(in the rows, 128 means zero)
Each path below is one point turned by a fixed rotation once a step. After each direction that follows a path, write how fast that rotation turns it, in deg/step (0 if it stays still).
Each turn is a multiple of 5 degrees from 10 to 175, or 0.
Each row of a path follows its step; steps can be skipped.
Path 1:
step 0: [141 121 128 124 129 119 117 116 117 121 135 110 133 130 130 137 134 132
 142 125 128 117 129 142 120 121 125 133 115 123 120 138 121 145 124 134
 124 124 125 125 131 135 147]
step 1: [140 123 137 123 138 139 119 127 133 141 133 128 143 120 115 143 134 132
 131 139 135 140 138 143 127 131 124 130 133 137 131 120 119 145 125 134
 122 127 118 132 121 129 130]
step 3: [140 119 127 127 131 120 108 112 126 133 131 113 141 121 127 136 130 131
 125 142 124 149 120 137 137 122 124 122 129 141 133 131 131 137 121 120
 136 125 125 135 128 119 126]
step 5: [134 132 147 122 128 123 110 127 129 142 124 119 133 131 132 137 128 127
 125 127 128 129 113 144 131 125 124 145 129 130 114 132 127 148 124 114
 131 133 120 138 124 123 130]
step 7: [138 113 148 134 129 122 114 120 125 128 129 121 124 118 130 126 126 128
 148 139 120 127 121 137 123 122 126 139 115 124 119 140 141 136 126 118
 132 117 129 131 136 129 133]
step 8: [133 131 130 114 128 130 122 135 118 134 132 120 123 112 123 128 131 129
 139 146 139 137 137 140 135 125 113 127 125 134 137 124 126 141 116 128
 122 133 120 144 138 138 140]
step 11: [140 120 123 111 127 121 142 114 123 121 123 109 132 125 127 134 125 125
 144 135 123 142 124 141 120 131 140 124 109 126 120 129 130 132 119 125
 129 129 131 129 130 139 134]
step 12: [140 120 130 118 134 117 103 113 131 131 123 119 135 122 122 146 127 137
 137 135 131 132 126 141 136 119 117 128 133 130 129 127 124 132 115 117
 129 133 126 133 121 125 118]
[128 128 128 128 128 125 130 128 120 126 125 126 125 131 128 130 128 125
 130 125 127 128 133 127 128 129 131 131 123 131 128 129 131 129 132 127
 124 127 127 125 126 128 126]  160
[125 131 127 129 131 127 133 130 130 127 131 125 130 127 129 125 125 127
 127 132 129 128 131 128 129 127 129 131 124 128 135 125 127 125 125 128
 125 132 126 127 125 130 130]  160
[127 128 126 122 126 129 130 126 131 125 126 128 127 125 126 129 121 130
 131 129 131 123 133 128 128 126 127 124 127 126 124 127 127 129 126 125
 126 127 130 127 127 128 125]  25
Path 2:
step 1: [139 123 143 133 126 131 145 123 121 138 143 130 122 124 130 131 122 138
 146 134 119 117 131 121 133 120 142 109 130 133 128 132 137 119 129 124
 123 136 120 125 135 129 123]
step 4: [130 122 130 131 141 121 127 131 127 128 128 141 132 142 123 124 140 127
 137 127 135 131 133 122 138 106 131 116 133 143 122 123 133 132 131 117
 119 147 123 125 142 131 130]
step 12: [120 125 127 133 151 133 137 127 130 117 125 127 136 122 111 121 136 129
 125 126 110 112 140 125 126 120 130 114 137 125 124 122 142 122 126 127
 131 137 133 129 115 124 131]
step 15: [128 132 124 144 140 128 129 138 133 132 124 125 132 124 119 137 141 135
 126 132 125 123 121 119 139 129 139 112 152 132 123 146 130 123 131 138
 116 120 123 123 122 131 125]
step 19: [124 131 131 134 118 141 136 125 122 118 124 142 138 129 143 129 141 129
 125 132 134 119 138 126 118 119 131 119 153 131 118 130 141 127 126 142
 133 136 126 126 125 123 132]
step 20: [121 119 117 122 117 142 130 107 133 125 126 129 139 124 140 119 130 137
 132 128 116 116 136 128 123 125 114 126 132 121 128 131 145 135 128 129
 124 119 129 144 125 138 126]
step 21: [138 119 131 124 131 133 128 124 143 137 124 129 136 127 140 120 124 131
 134 132 134 116 106 121 139 121 117 131 142 128 127 125 119 139 127 134
 127 122 127 145 120 129 115]
step 22: [121 132 121 135 132 131 131 125 122 133 124 142 132 124 139 119 131 120
 124 126 148 132 132 123 137 113 141 127 137 125 126 133 119 131 137 142
 118 128 119 134 113 130 108]
[128 128 134 127 131 127 127 123 127 128 133 127 127 125 127 126 122 130
 130 128 130 126 127 127 128 126 128 128 124 130 124 125 125 127 123 128
 127 128 126 133 128 127 126]  90
[129 132 128 132 133 127 128 126 133 123 127 129 131 128 130 127 125 127
 129 125 129 130 125 128 126 132 129 127 130 124 126 128 125 124 129 132
 129 132 130 125 126 128 127]  115
[125 126 126 130 128 123 128 126 126 127 126 127 127 129 127 123 129 126
 128 125 125 131 131 128 127 126 129 126 124 127 131 126 131 129 128 130
 126 130 132 132 127 130 121]  175
[133 130 131 133 126 129 132 132 126 125 126 130 130 129 123 123 125 131
 126 127 128 128 129 129 128 128 131 131 132 127 128 127 127 131 130 125
 128 128 127 131 131 125 125]  120
[127 131 128 128 127 130 125 129 125 125 133 133 126 126 128 128 126 130
 127 124 126 124 131 127 129 128 133 121 128 129 127 130 130 127 130 128
 131 128 131 130 126 130 132]  100
[129 127 128 130 125 128 129 129 134 133 127 130 128 125 132 130 129 133
 128 127 127 124 128 127 126 131 130 126 126 130 128 125 129 124 131 127
 128 122 128 129 129 126 121]  55
Path 3:
step 1: [122 128 136 119 129 140 134 128 123 125 137 123 122 107 128 124 127 122
 120 117 138 121 124 116 119 123 124 127 126 136 139 131 135 132 127 113
 122 133 129 140 110 135 132]
step 2: [129 130 130 130 119 155 107 132 134 124 126 122 123 123 125 120 129 127
 117 134 128 137 139 125 123 136 130 130 126 123 133 137 125 123 122 124
 118 137 123 114 123 137 127]
step 4: [117 119 134 133 118 121 121 134 120 113 143 121 129 124 124 136 141 133
 123 127 126 136 143 121 133 129 130 116 128 134 121 142 122 137 115 127
 140 132 136 131 133 129 122]
step 6: [134 126 134 127 118 133 134 130 115 125 131 127 127 125 123 123 112 130
 113 120 145 130 127 121 130 120 131 130 129 134 118 126 129 127 138 116
 134 120 130 149 132 133 112]
step 8: [131 139 134 136 129 144 127 143 135 125 126 127 115 116 137 120 121 121
 120 126 130 134 121 131 123 119 127 118 125 121 149 141 139 124 126 123
 122 129 130 133 133 137 130]
step 21: [123 121 148 133 129 138 132 130 133 113 124 127 127 118 126 125 132 127
 116 134 126 124 129 112 128 133 131 131 116 118 141 131 127 109 125 132
 127 131 116 118 125 129 121]
step 22: [114 129 144 122 126 146 132 143 118 121 129 119 134 114 132 131 132 123
 138 125 130 130 131 136 123 131 122 120 123 133 123 145 124 131 118 120
 129 116 133 127 124 133 126]
step 24: [120 131 124 124 134 119 141 128 120 122 127 117 133 128 126 119 132 119
 105 120 137 141 131 118 138 121 116 133 134 133 126 140 135 122 132 130
 131 119 139 133 124 133 123]
[128 127 123 128 124 129 131 125 129 121 126 133 128 132 130 128 126 125
 130 126 128 130 130 125 126 128 128 128 128 126 129 127 123 126 124 132
 126 129 126 127 124 125 128]  155
[129 125 134 127 128 129 129 127 123 129 126 131 128 128 126 127 127 133
 129 125 130 129 127 128 125 132 128 131 127 126 128 125 127 128 126 120
 128 126 124 126 125 126 127]  70
[125 129 129 127 134 127 127 127 130 127 125 128 128 124 127 128 129 127
 129 130 131 127 134 126 128 132 128 129 131 130 123 132 128 128 127 129
 127 129 124 128 122 133 130]  35
[127 130 129 131 130 125 130 131 124 127 126 133 127 126 127 127 128 127
 128 125 130 126 127 126 132 129 131 125 133 127 133 125 132 122 131 130
 126 127 126 128 128 130 126]  140
[131 129 124 127 127 127 127 127 127 132 127 130 125 127 127 128 126 128
 124 132 130 128 129 128 130 124 128 128 127 129 133 129 124 127 133 123
 126 130 131 127 121 128 129]  60
[129 129 126 127 134 129 134 128 127 130 126 128 128 126 135 125 130 129
 127 125 130 125 127 127 127 125 123 129 126 132 130 130 128 126 127 129
 129 123 128 126 129 126 132]  155
[126 131 128 128 123 132 125 130 126 130 124 127 131 125 131 130 125 127
 130 127 132 125 131 132 131 124 128 132 129 126 125 127 125 127 131 128
 127 126 125 125 131 128 126]  110
Path 4:
step 0: [116 127 123 131 145 141 137 119 109 119 138 128 128 133 123 125 119 120
 133 121 126 118 125 122 129 129 123 126 125 144 123 125 137 120 131 131
 134 135 126 128 124 134 139]
step 5: [121 124 123 119 117 125 122 132 117 127 134 127 132 133 135 116 119 125
 117 140 120 118 133 131 124 119 128 132 131 112 125 138 140 129 112 129
 136 136 134 134 134 118 124]
step 8: [127 114 137 135 125 138 128 140 129 114 140 127 139 131 132 120 125 130
 113 118 118 128 133 132 134 123 126 126 128 114 124 126 144 121 124 135
 134 133 132 123 128 141 130]
step 9: [109 127 128 125 128 127 130 123 119 132 123 132 114 139 120 123 127 119
 139 123 125 124 127 124 118 114 117 116 128 125 134 129 132 105 133 139
 128 128 130 126 132 129 125]
step 11: [120 126 129 130 120 131 131 143 119 118 137 144 129 129 133 142 123 134
 131 122 130 124 128 132 139 135 135 134 126 132 115 130 137 128 124 143
 122 142 117 120 129 136 131]
step 14: [128 132 126 125 127 130 114 125 116 119 138 143 140 131 131 123 119 124
 125 132 135 112 130 128 122 130 133 138 117 140 124 137 140 126 124 130
 129 136 123 126 115 116 133]
step 15: [132 128 127 134 127 124 137 132 134 118 146 134 126 126 138 120 130 137
 122 109 134 138 142 121 124 124 130 126 125 119 141 135 133 117 119 130
 136 131 136 119 129 131 126]
step 21: [127 129 122 136 139 111 124 134 106 126 133 129 131 120 132 132 107 123
 129 123 129 113 128 120 117 122 125 125 126 128 131 139 124 124 125 127
 123 133 121 126 123 116 128]
[130 130 130 127 129 127 124 126 127 129 129 136 122 131 130 129 131 131
 129 132 129 133 133 130 129 127 127 131 128 130 129 127 129 129 126 125
 131 131 126 126 128 127 128]  85
[133 124 132 124 132 130 131 130 127 126 130 125 128 127 128 125 129 129
 123 129 130 133 128 128 127 126 127 127 131 125 127 131 125 130 124 127
 129 127 129 130 122 127 130]  155
[128 132 131 130 134 124 129 125 128 127 126 126 124 125 129 130 128 130
 128 124 130 127 127 127 129 126 125 129 131 129 132 134 126 127 129 128
 128 127 132 123 131 127 126]  125
[130 129 126 126 130 128 126 132 129 134 130 130 129 125 127 128 129 130
 132 122 130 130 129 124 126 125 130 123 127 127 132 127 127 128 129 126
 127 128 128 133 131 124 127]  130
[128 125 132 130 133 132 129 130 128 130 125 127 125 130 128 130 126 128
 129 126 128 128 126 128 130 126 123 127 132 127 127 122 128 126 130 131
 127 132 122 129 128 131 127]  40
[130 129 129 130 129 135 123 127 123 130 126 132 130 125 130 128 130 129
 126 124 128 124 127 131 128 133 128 128 127 128 124 131 125 128 125 126
 125 126 127 129 128 130 127]  110
